In the rows, zero is written as 128.
Each path below is one point turned by a fixed rotation once a step. After each direction that follows a path, write how fast that rotation turns it, in deg/step (0 if it stays still).
Each turn is a multiple of 5 degrees from 10 to 175, or 0.
Each row of a path follows its step; steps can be skipped.
Path 1:
step 0: [131 123 133 115 134 130 126 123 133 132 130 137 135 130 125 133 126 124
 129 127 121 123 129 129 133 125 137 124 130 136 130 123 139 125 130]
step 2: [143 127 131 120 131 133 122 128 126 128 121 131 126 132 118 126 131 133
 122 125 129 131 123 131 132 132 128 133 134 137 135 123 134 128 122]
step 5: [117 129 133 119 125 126 123 129 130 137 133 132 122 133 124 133 135 119
 123 122 119 129 132 124 128 130 139 135 133 125 130 130 130 130 131]
step 6: [138 125 128 132 128 131 131 125 126 123 129 133 131 143 127 129 123 126
 125 118 137 128 129 136 133 120 133 120 131 126 126 127 133 129 132]
step 7: [128 131 121 117 121 129 119 127 127 132 131 127 125 127 125 127 136 128
 115 121 134 125 120 131 122 137 129 134 123 128 127 131 132 134 125]
step 8: [131 123 127 128 137 127 130 132 137 128 125 136 128 130 130 126 129 131
 126 123 126 125 132 144 126 123 133 128 137 141 125 126 128 126 133]
step 9: [121 129 118 131 128 143 122 125 128 136 129 136 125 128 120 131 130 124
 123 130 124 128 120 131 127 130 132 121 117 123 122 128 131 127 131]
step 10: [126 126 125 121 134 130 127 130 131 132 131 133 121 138 123 131 121 127
 124 120 125 132 131 129 128 127 126 128 141 133 141 122 122 130 122]
step 11: [127 120 127 123 128 130 130 121 123 129 128 137 131 131 120 121 140 128
 126 121 129 129 130 126 131 130 132 122 131 116 118 125 137 127 132]
step 12: [131 121 130 127 122 131 133 135 131 131 128 135 125 130 125 128 124 127
 120 119 136 122 123 130 122 124 125 128 121 136 133 124 124 142 122]
Directions:
[129 128 129 130 126 125 127 128 130 125 129 127 126 129 128 126 127 129
 128 125 129 126 129 128 128 129 127 131 124 131 127 126 134 128 128] => 65
[129 126 131 129 131 128 128 130 128 128 126 127 128 130 129 130 125 130
 126 131 131 125 130 129 126 126 128 127 130 129 131 124 129 130 127] => 175
[128 129 128 130 127 131 128 126 127 126 130 126 125 133 126 127 127 129
 129 129 128 130 127 127 129 127 132 130 129 126 132 128 128 125 127] => 85
[127 127 132 126 129 124 128 127 127 129 131 129 128 129 127 128 129 130
 127 129 124 129 129 131 127 129 126 131 131 129 129 129 129 125 129] => 135
Path 2:
step 1: [131 130 130 126 129 133 128 127 127 126 130 128 134 135 128 127 128 126
 132 131 133 121 121 134 124 120 127 128 123 124 124 134 139 122 131]
step 2: [137 127 122 132 127 128 133 129 126 133 126 127 132 131 131 133 134 133
 129 132 130 125 126 133 125 129 119 119 126 125 132 122 136 128 128]
step 3: [133 129 122 126 125 125 126 136 131 131 119 130 137 124 127 130 128 127
 131 137 132 125 129 130 126 133 132 126 131 131 126 130 135 128 120]
step 4: [132 127 128 128 126 127 131 133 131 131 130 136 127 132 135 132 130 131
 134 132 132 123 132 132 126 128 134 128 135 125 122 138 132 122 132]
step 6: [131 128 127 123 129 132 128 127 132 129 121 120 131 133 131 129 130 126
 126 136 135 123 126 136 129 127 127 124 122 136 129 129 135 121 127]
step 8: [132 127 132 132 126 125 130 135 126 131 125 136 137 129 126 137 131 124
 135 137 131 127 129 131 134 128 123 127 132 126 129 131 131 130 127]
step 9: [136 124 126 127 125 121 129 130 141 134 125 131 129 130 128 129 130 126
 126 132 129 129 128 130 130 123 130 126 128 130 128 137 138 124 133]
step 10: [132 129 129 126 128 129 125 129 126 127 130 130 131 136 127 123 125 133
 127 131 134 119 124 133 124 120 131 125 127 125 123 130 142 129 130]
step 11: [139 127 125 132 129 133 133 130 122 130 124 126 129 132 131 132 135 132
 130 135 133 127 129 134 129 129 121 126 122 124 128 126 135 123 125]
step 12: [132 132 119 124 119 130 131 134 135 130 122 132 134 125 128 132 129 127
 131 135 130 124 127 129 126 135 130 125 131 129 131 128 136 126 124]
Directions:
[127 128 129 127 126 127 126 127 129 129 132 128 128 130 128 126 127 127
 127 125 131 130 130 127 128 127 123 130 128 130 127 131 131 127 130] => 80
[124 129 131 127 126 130 127 126 127 129 127 128 127 125 129 128 128 125
 128 130 129 129 130 130 130 126 129 124 129 128 131 127 127 126 130] => 45
[128 126 125 128 126 128 128 130 127 128 129 128 131 127 128 128 129 127
 129 126 130 129 129 129 129 131 126 129 134 128 127 124 128 126 125] => 80
Path 3:
step 0: [138 130 127 129 130 127 129 126 130 134 134 134 128 124 121 122 125 126
 130 132 121 121 120 125 137 135 128 135 125 127 130 139 126 131 122]
step 1: [137 126 142 129 134 127 126 127 121 130 124 136 134 121 134 128 132 127
 130 129 120 120 127 132 130 123 133 130 130 123 131 130 134 121 129]
step 3: [125 120 122 130 136 131 130 122 129 132 130 121 128 125 132 122 121 131
 133 130 134 131 125 126 138 127 124 131 125 128 118 123 136 132 120]
step 6: [122 122 125 123 127 128 126 135 124 130 120 134 129 132 131 125 121 126
 127 125 131 131 125 135 126 115 123 125 133 137 123 132 133 122 130]
step 7: [119 123 122 124 122 121 122 125 127 126 121 133 119 125 125 123 127 133
 128 124 125 136 126 127 120 130 124 126 118 128 121 132 124 127 121]
step 9: [135 135 130 127 123 119 126 130 124 127 129 128 125 124 130 135 122 120
 128 130 131 129 123 131 132 126 131 129 129 124 132 143 132 128 140]
step 10: [130 125 136 121 127 125 123 135 132 127 132 119 129 127 126 124 140 125
 131 128 121 129 125 131 127 122 127 128 120 126 120 135 133 127 137]
step 11: [129 126 130 127 129 129 126 123 131 131 118 121 137 132 138 128 133 126
 130 126 131 140 134 131 129 126 138 132 120 129 119 124 126 130 128]
step 12: [134 123 119 136 126 123 130 124 133 135 135 124 126 125 121 136 125 126
 130 125 135 138 134 127 127 135 134 136 125 126 126 126 128 128 129]
step 13: [132 122 132 133 133 128 132 139 124 126 134 119 133 128 120 134 121 128
 134 121 125 127 127 128 133 131 125 131 123 132 136 123 128 120 133]
Directions:
[126 129 129 132 130 126 131 126 128 124 127 127 123 128 128 127 128 131
 129 127 129 131 129 127 129 129 128 132 128 131 128 127 129 129 128] => 80
[130 126 130 130 128 131 128 129 132 130 127 125 126 131 127 130 128 128
 129 126 133 127 127 128 127 128 129 126 128 126 126 125 129 126 128] => 45
[127 132 128 129 129 128 127 129 130 130 130 130 125 126 128 128 128 127
 127 127 127 131 133 126 127 129 126 126 128 125 127 129 128 124 129] => 140
Path 4:
step 0: [129 128 135 122 133 132 130 130 123 133 137 117 130 127 123 130 144 127
 119 127 130 123 127 138 136 126 128 129 131 123 126 130 127 134 130]
step 1: [129 124 130 123 133 131 129 128 122 133 143 131 130 132 132 120 132 133
 134 120 124 122 134 133 128 131 126 132 126 127 137 127 131 140 134]
step 2: [124 131 130 128 125 131 129 124 134 119 131 125 138 123 131 128 128 131
 138 117 131 134 137 136 133 125 131 129 129 125 140 131 122 130 134]
step 3: [125 124 134 129 121 133 134 127 135 129 127 125 133 128 137 115 134 128
 123 129 133 135 131 138 130 124 122 124 129 131 126 119 120 127 136]
step 4: [123 124 128 128 129 132 138 133 126 132 136 117 139 138 130 127 138 122
 126 124 127 131 127 125 135 127 124 131 138 126 121 127 129 124 132]
step 7: [128 123 124 123 131 132 131 127 131 124 134 132 124 130 131 127 138 119
 124 131 131 126 125 144 123 129 126 127 133 137 126 117 120 128 132]
step 8: [124 125 122 123 134 133 139 126 130 131 134 123 130 125 126 132 145 127
 134 122 133 121 129 129 126 135 131 133 136 126 122 128 129 130 126]
step 9: [128 124 133 120 129 131 120 126 123 127 127 124 127 120 139 122 138 135
 138 123 131 124 123 135 126 135 128 128 130 123 129 135 130 136 134]
step 10: [136 124 130 128 124 132 137 127 125 122 132 131 142 124 132 130 133 128
 127 129 126 130 125 142 134 128 130 123 127 125 136 136 128 137 133]
step 11: [132 125 131 124 118 135 130 128 131 129 139 133 134 133 129 121 134 123
 136 126 128 133 135 141 125 126 123 132 131 136 126 127 122 129 123]
Directions:
[126 125 128 129 129 128 130 129 126 128 132 133 129 131 127 131 128 124
 130 127 127 127 128 126 126 126 126 128 128 128 128 127 127 130 127] => 110
[127 130 131 130 127 126 128 128 126 130 128 125 130 127 129 130 130 129
 126 128 128 127 125 125 125 132 125 128 129 126 125 128 126 129 129] => 80
Path 5:
step 0: [129 126 125 136 134 127 127 127 122 132 131 121 112 129 125 127 129 141
 121 129 128 117 130 130 133 128 124 137 135 130 121 124 129 126 131]
step 1: [133 128 131 142 137 123 127 134 134 139 129 120 125 130 128 126 130 129
 124 125 135 127 126 125 129 124 124 131 125 116 123 133 132 129 140]
step 4: [133 127 132 133 120 127 123 133 124 135 137 120 128 132 129 127 134 141
 125 124 129 124 125 140 128 128 130 124 134 120 123 123 122 121 128]
step 5: [136 123 125 133 129 127 128 126 123 127 122 120 127 141 124 139 131 131
 121 119 132 126 123 132 134 127 125 137 130 119 127 127 120 129 134]
step 6: [133 124 130 129 131 128 125 132 130 136 125 130 126 137 120 141 131 127
 124 123 135 120 129 122 131 134 135 130 121 127 121 127 138 119 134]
step 7: [119 131 132 144 129 128 134 132 128 130 130 123 123 133 127 136 135 138
 129 135 132 131 128 124 127 132 140 130 125 130 125 126 128 118 128]
step 8: [128 122 128 134 125 124 131 139 134 135 119 115 137 128 123 131 132 134
 124 130 130 132 125 130 122 125 135 121 128 123 131 130 117 124 129]
step 9: [132 126 126 128 123 130 122 126 118 131 120 124 131 136 119 133 136 128
 129 123 123 127 127 131 132 127 140 118 138 128 130 124 122 124 136]
step 11: [131 118 128 137 140 131 132 134 131 129 128 128 123 127 128 133 126 141
 126 124 124 126 126 125 125 134 124 125 131 127 120 122 127 113 133]
step 12: [129 128 126 135 140 128 133 136 127 133 121 116 119 130 119 133 130 131
 125 130 125 135 129 117 130 127 131 130 134 128 130 136 126 128 137]
Directions:
[126 130 130 130 129 127 131 126 128 123 127 128 127 127 127 127 130 128
 127 127 126 128 128 129 133 128 131 131 130 128 128 126 126 128 129] => 155
[126 124 129 127 126 128 126 123 129 127 128 127 128 130 130 128 132 124
 130 127 128 128 128 125 129 130 127 128 126 129 127 128 130 127 128] => 95
[131 129 130 129 129 130 124 127 127 129 128 130 131 128 129 126 127 128
 127 129 127 129 130 127 128 131 130 128 131 129 124 126 127 125 127] => 155
[131 127 128 125 128 131 128 127 128 128 131 128 127 129 129 131 127 132
 127 123 124 127 127 128 129 130 126 130 128 127 128 127 128 129 128] => 65
